In the rows, 128 means zero.
R: rows in 4 groups, each row roughly a mix of its group's directions:
R (132 x 10):
[[144  92  81 101 153 135 100 141 141 120]
 [110 142 156  97  69 134 133 126 102 125]
 [149 119 129  88 112 164 102  88 149 138]
 [ 94 138 150  94 131  91 122 158 128 164]
 [110 155 120  77 156 154 122 150 148 146]
 [ 78 160 135  96 107 109 129 138 105 148]
 [146 156 124 126 175 142 174 133 133 156]
 [125 139 163 103 143 135 179 106 160 138]
 [121 144 165 111 113 178 151 143 156 112]
 [ 75 150 114  87 135 125 134 155 111 111]
 [151  78  95 116 159 136  99 120 137 113]
 [110 143  95 156 105 124 158 175 130 108]
 [127 153  82 132 106 130  95 170 135 112]
 [162 121 165 131 160 115 168 113 156 127]
 [ 94 142 103  72 113 144 140 129 119 153]
 [155 138 106  96 174 114 110 106 113 101]
 [126 135 158 109 105 180 108  96 146 141]
 [163 158 163  94 107 134  98 142 146 120]
 [128 126  76 158 134 108 158 165 140 128]
 [154  90  95 114 144 120 101 161 110 152]
 [174  94 107 144 161 129 137 100 125 149]
 [138 168 127 176 102  98 139 122 103 135]
 [120 154 124 121 105 162 152  79 115  99]
 [115 111  94  84 126 137  83 148 147 125]
 [157  77 174 130 129 148 134 146 127 116]
 [161 172 160 138 139 111 149 123  95 145]
 [153 125 137  84 179 136 130 125 148 154]
 [140 124  95 102 170 109 111 138  87 110]
 [ 89  94 120 147 119  96 114 164 131 100]
 [161 152 124 105 162 148 116 132  87 156]
 [151 119 111 119 151 159 138 163  77 136]
 [148 146 114 116 184 146 171 124 124 134]
 [138 140 147  95 119 139  87 159 132 171]
 [116 132 131 173 161 140 139 107 164 162]
 [ 73 161 132 137 145 148 160 123 142 110]
 [133 166 129  88 142 148 171 106 126 151]
 [ 86 131 117 115 146  98  91 158 100 120]
 [146 101 124 152 132 118 146 174 147 171]
 [125  99 136 122 146 130 114 120 191 159]
 [100 111  85 136 126 106 151 150  97 159]
 [173 103 123  96 109 112 105 151 138  97]
 [110 102  86  77 147 136 115 148 131 120]
 [113 138 112 134 164 155 119 124  76  97]
 [127 172 115 126 164 166 129 131  89 126]
 [116 152 161 121  97 102 117  98 116 170]
 [125 105  84 135 156 139  94 127 165 150]
 [165 121 103 167 126 121 111 172 145 144]
 [131 128 121 155 139  92 177 128 112  89]
 [ 88 119 157 100 130  91 112 127 107 159]
 [ 91 133 104 165 143 133 128 123 126 181]
 [140 160  86 128  94 134  92  99 116 133]
 [130  99 114 108 103 167 126 166 163 115]
 [149 115 186 127 147 150 125  95 136 106]
 [116 110  86 148 113 125  70 140 130 131]
 [168 111 160  85 153 112 103 131 116 130]
 [110 121 169 130  91 101 104 144 123  89]
 [130 141 120  96 153 177 107  98 100 118]
 [ 87 136 118  81 149 136 149 158 128 104]
 [155 105  91 102 127 148 101  83 135 124]
 [143 172 162 112 101 137  85 138 123 120]
 [161 115 189 103 131 142 107 116 123 129]
 [145 181 143 143 128 111 147 153  88 137]
 [110 151 174 108 110  96 123 102 145 101]
 [152 119 144 172  76 131 141 116 151 135]
 [120  73 110  87 139 138 112 113 152 137]
 [122 147 169 123 161 132 146  88 127 164]
 [135 114  90 100  98 123  81 142 120 104]
 [121 105 103 124 159 152 104 154 165 160]
 [109 107 159 107 168 148 138  88 104 127]
 [128 114  92 107 100 148 117 173 159 144]
 [116 110  62 136 118 119  98 140 139 141]
 [ 92  83  98 151 135 136 133 123 127  89]
 [ 92 123 101 104 171 169 127 120 119 115]
 [140  98 135 179 140  97 132 111 141  94]
 [155 115  68 124 133 151  99 118 131 106]
 [ 99 117 158 119 126 165  96 158 128 162]
 [101 137 145 113 124 145 178 101 167 129]
 [148 115 173 144 131 125 169 147 159 152]
 [125 148 126 151 114 131 166 183 149 147]
 [ 88 163 102 163 117 136 149 128 160 140]
 [131  98  83  83 137 119 108 140 155 136]
 [126 158 184 138  98 136 119 141 137 159]
 [133 125 100  95 189 150 122 133 147 130]
 [ 94 151 111 181  90 124 137 131 136 129]
 [ 91 160 161 147 116  95 128 153 104 142]
 [ 90  98 111  94 146 130 110 111  96 102]
 [114  85 154 135 111 106 117 107  99 168]
 [121 150 139  98  96 171  91 136 141 110]
 [136  75  96 112 138 131  90 105 114 131]
 [106 169 116 152 143 124 163 100 144  95]
 [ 91 120  81 105 134 141 124 147 168 122]
 [ 92 105  98 130 104 142 102 145  86 141]
 [183 115 131 128 133 116 118 147 102 173]
 [147 175 116 140  86 124 128 146 142 164]
 [121 109  75 166 122 145 146  96 125 121]
 [163 142 114 154 114 131 141 176 158 151]
 [122 122  84 126 147 118  74 131 107 104]
 [132  99 131 178 103 108 124 127 106  88]
 [153 133 106 129 152  85 159 160 128 157]
 [125 150 147 156 151 150 113  83 165 113]
 [130  70 137 115 141 163 155 123 152 116]
 [147 131  97 157 143 124 165  80 115 111]
 [142  90  90 100 111 143 107  93 122 149]
 [144  92 134 122 145  80 166 101 136 129]
 [115  89 116 116 125 165 160 157 158 147]
 [110 153  99 118 100 110  92 145  87 143]
 [110 138 125  83 113 139 121  70 115 128]
 [133 144  68 104 131  93 122 119 150 137]
 [101 120  78 163 147 115 111 101 129 147]
 [163  98 128 121 146 126  92  78 142 130]
 [135 137 181 114 159 121 134 105  88 139]
 [110 113 127  94  90 165 125 128 136 171]
 [139 134  83 102 128 120  75 104 119 135]
 [129 108 139 166 136 149 176 161 128 104]
 [145 117 151 174 116 136 143 177 140 108]
 [131  77 117 176 129 138 130 161 139 137]
 [113 129 103  93 150 148  94 142 163 158]
 [108  95 141 118 132 129  84 159 169 131]
 [126  97 168 164 132 134 172 147 140 120]
 [141 153 104  95 103 135  87 146 161 141]
 [146 108  92 132  97 134 110  96 139  85]
 [130 113 144 116 105 133 101 136 159 187]
 [113 160 177 145 112 121 143  87 111 126]
 [105  93 128 103 142 167 122 154 164 147]
 [109 152 110  80 146  93 139 130 162 120]
 [ 87 134 115 108 107 157 128 122 172 158]
 [133  88 111 153 163 117  90 137 112 101]
 [116 136 121 149 128 105 125 198 126 145]
 [103 121 104 130 165 124 152  84 140 162]
 [ 95 185 117 143 115 113 130 140 117  96]
 [166 116  74 134 101 104 117 140 142 114]
 [144 118  89  96 128  97 127 153 165 153]]

the four rows of each list that fit no group, in list order (the others fit one group, some only roughly):
  J_784: [106 136 131 147 135  84 136 119  98  77]
  J_344: [142 134 151 135 119  77 122 178 119 146]
  J_364: [ 72 159 133 102 133 113  95 140 115 137]
  J_557: [147 116 157 109 142 152 131 167 120  80]
  J_4: [ 89 177 110  98 118 128 121 149 108 113]
  J_877: [162 101  95  87 128 112 121  99 153 124]
  J_789: [133 138 138 126  99 137 131  56 115 127]
  J_493: [113 125  81 103 121 126 146 149 148 174]
  J_286: [178 129 158 124 119 135 128  84 150 105]
  J_986: [137 137 169 138 142  76 129 144  92 124]
  J_623: [132 148 171 119 137 146 114 167 167 149]
 | J_364; J_557; J_286; J_623
  J_831: [106 148 169 107  94 125 100 111 158 112]
  J_826: [ 94 103 125 129 132 104 153 135  90  85]
  J_878: [127 173  94  95 151 167 131 130 129 135]
  J_450: [147 127 176 118 106 116 170  93 140 131]
  J_475: [137  83 135  96 148 155 104 159 138 150]
  J_131: [125  66  93 121 142 149 136 146 118 113]
  J_196: [137 140 149 173 119 124 134  99  78 145]
  J_46: [115 139 149 128  84 128 157  88 149 158]
  J_140: [148 147 163 120 104 150 150  84  99 125]
  J_347: [ 95 140 135 176 148  91 144 117 135 101]
 | J_826; J_196; J_140; J_347
  J_8: [114 129 147  67 139 159 117 112 106 113]
  J_272: [125 139  97 131 129  76 133 140  91 160]
  J_160: [130 118 163 147  97 139 170 144  89 140]
  J_853: [127 108 126 137 181 146 150  92 121 159]
  J_652: [143 135 152 171 141  77 122 112 149 113]
  J_382: [104 177  96 147 152 115 128 134 133  93]
  J_395: [113 148 158 142 128 144 132 187 139 158]
  J_144: [116 175 134 147 159  81 145 127 117 119]
  J_988: [130 129 168 141 174 118 150 154 153 103]
  J_522: [167  95 124 117 114 114 147  85 161 125]
  J_156: [158 114 108 134 173 159 127  95 148 107]
  J_374: [136 157 154  97 159  90 148 137 112 155]
 | J_8; J_853; J_144; J_156
  J_960: [127  92 100  83 166 104 139 126 139 132]
  J_859: [112 179 131 114 112 165 115 136 159 151]
  J_611: [125 123 112 132 166 100 149  71 121 120]
  J_805: [149 141 138 134 140  94 130  97 100  77]
  J_870: [107 136 135 167 159 126 142  75 125 107]
  J_698: [161 115 151 101 136 149  73 136 134 113]
  J_441: [ 99 126  86 136  94  91 121 145 156 133]
  J_282: [127 171 135 111 132 138 185 117 106 111]
  J_713: [ 86 131 133 106 159  84 147 158 133 123]
  J_959: [193 123 140 164 140 134 135 110 129 142]
  J_79: [152 149 160 134 141 156 111 115  74 134]
  J_190: [131 104 125 111 117  95  92 108 123 179]
  J_283: [160 105 110  79 157 157 124 139 143 140]
 | J_698; J_441; J_959; J_283
  J_829: [116 153  85 140 142  83 158 126 113 148]
  J_539: [125 112 165 133 148 110  92 162 130 169]
  J_656: [109 109 163 100 144 116  86 101 114 154]
  J_931: [137 124 128 169  90 106 150 104 141  90]
  J_927: [189 156 116 142 131 120 155 106 111 136]
  J_134: [127 108  99  83 126 144 125 135 165 166]
  J_158: [125 112 146 175 144 137 107  92 115  90]
  J_722: [ 70 170 145 135 122 132 129 154 124 145]
  J_257: [183 119 145 128  95 131 132 125 102  93]
  J_837: [125 128 140 156  73 115  98 143  96 137]
  J_228: [161  97 118 108 111 154  79 133 125 151]
  J_912: [129 169 147 141 130 183 148 104 121 141]
  J_136: [157  77 148 140 121  99 107 102 133 108]
 | J_539; J_656; J_722; J_257
  J_823: [126 155 136 156 166 117 139  77 153 133]
  J_975: [166 111 145 147 155 164 129 173 129 130]
  J_891: [160 154 115 102 108 130  99 126  99 171]
  J_664: [113 102 139 126 137 147 166 117 134  70]
  J_704: [165 155 146 140  94 134 141  98 152 162]
  J_309: [109 134 105 155 105  83 102 144 140 163]
  J_295: [136 102  99 132 105 137 142 170 150  85]
  J_536: [120 148 119 129 137 172 158 112 129  75]
  J_966: [101 162  88 148 137 142 118 159 115  96]
  J_55: [108 153 160 121  98 162 161 112 107 151]
  J_981: [132 187 118 110 133 117 120 165 159 130]
  J_923: [157 166 161 127  80 134 143 113 119 143]
 | J_975; J_309; J_55; J_923
  J_52: [161 148 110 100 148 119 120 122  74 109]
  J_180: [ 95 134 123 143  94 106  84 100 111 109]
  J_14: [163 158 118  78 137 155 156 120 135 134]
  J_71: [162 133 144 113 108 105  89 150  85 129]
  J_18: [124 102 114 135 142 182 127  92 103 106]
  J_313: [151 163 144 123 172 120 114 119  88 151]
  J_720: [ 86 144 136 126  78 123 144 106 128  93]
  J_680: [ 86 128  98 127  96 134 147 142  92  98]
  J_556: [ 85 104 106  87 113 129 116 116  92 138]
  J_107: [161  71 138 144 109 142 136 148 156 134]
 | J_180; J_14; J_313; J_107
  J_236: [143  92 122 111  96 152 113 179 125 138]
  J_206: [173 158 157 146 117  98 155 110 112 129]
  J_612: [125 139 144 187 120 147 158 122 159 143]
  J_746: [145  93 161 125 136 123 142 144  82  93]
  J_31: [135 109 113 138 143 112 190 153 149 146]
  J_989: [131 122 135  93 148 147  73 103 155 124]
  J_542: [ 66 131 120 120 132 136 120 168 153 117]
  J_806: [122 142 167  87 107 121 122 149 167 106]
  J_925: [117 104 105 129 165 138  81 160 109 139]
  J_534: [108 130  89 118  92 165  98 149 150 130]
 | J_612; J_989; J_806; J_925
  J_890: [169  94  87 117 150  95 131 125 113 126]
  J_432: [136 142 129 157  81 182 113 121 130 128]
  J_618: [141 145 120  72 126 140 113 129 168 156]
  J_392: [120 146 126 122 136 146 137  84 140 187]
  J_289: [112 128 112 132 104 126 170 133 136 187]
  J_781: [ 99  90 137 166 123 163 142 151 116 104]
  J_69: [126  85 113 174 156 137 135 133 165 131]
  J_35: [152  92 115 114 170 105  98 102 108 129]
  J_376: [133 162 136 136 123 132  93 184 107 144]
  J_296: [ 95 154 118 167 115  86 126  95 133 126]
 | J_392; J_289; J_35; J_296
  J_535: [145 111 145 108 174 168 147 127 152 105]
  J_176: [115 128 172 148  94 113 165 112 125  98]
  J_627: [145 166 100 126 144 127 165 156 103  98]
  J_459: [158 157 139 159  89 136 133  86 130 146]
  J_72: [142 155 129  77  79 116 139 127 112 132]
  J_832: [149 105 147  65 130 147 121 138 116 150]
  J_952: [123 178 136 150 122  98 106 172 131 131]
  J_80: [113 161 133 159 121  81 114 114 124  90]
  J_819: [ 80 132 138 113  96 127 159 145 101 154]
  J_74: [142 152 157 146  93 146 169 107 144 104]
  J_5: [144 106  96 181 168 130 132 141 123 128]
 | J_535; J_627; J_72; J_74
  J_543: [132  91  79 136 154 116 136 145 162 113]
  J_230: [101  95 125 179 115 109 157 115 127 149]
  J_212: [157 116 100 136 178 135 126 120 151 166]
  J_732: [115 157 103  93 137 129 138  74 140 109]
  J_325: [130 126 178 139 114 117 112 178 108 111]
  J_470: [130 131 144 114 164 111  84 168 151 144]
  J_588: [156 110 175 102 144 129 158 131  92 122]
  J_610: [162 132 166 151 114  77 146 125 121 138]
  J_461: [132 119 104 102 109 143 115 191 109 123]
  J_670: [127 118 145 122 181 150 165 149 149 105]
  J_127: [109 121 162 112 168  84 154 140 111 136]
  J_583: [114 142 130 143 131  94 128 118 114  62]
  J_896: [147 153 150 152 141 120 140  65 124 137]
  J_775: [157  97 178 116 108 117 139 119  96 114]
 | J_543; J_230; J_461; J_896
  J_82: [129  89 104 131 183 144  96 121 125 132]
  J_666: [131  91 129  85 138 123 107  87 138 157]
  J_763: [114 114 101 156 123  90 145 129 181 138]
  J_299: [141 150  92 167 132 132 149 131  79 123]
  J_290: [107 114 136 102 115  91 159 175 127 148]
  J_800: [ 99  94 152 115 138 145 178 151 113 116]
  J_672: [158 123 151 133 111 128  73 129 116  90]
  J_560: [179 132 139 143 140 137 122 141  76 149]
  J_524: [163 102 135 133 118 163  86 131 104  98]
  J_143: [123 176  90 144 120 102 147 159 139 112]
 | J_82; J_763; J_290; J_524
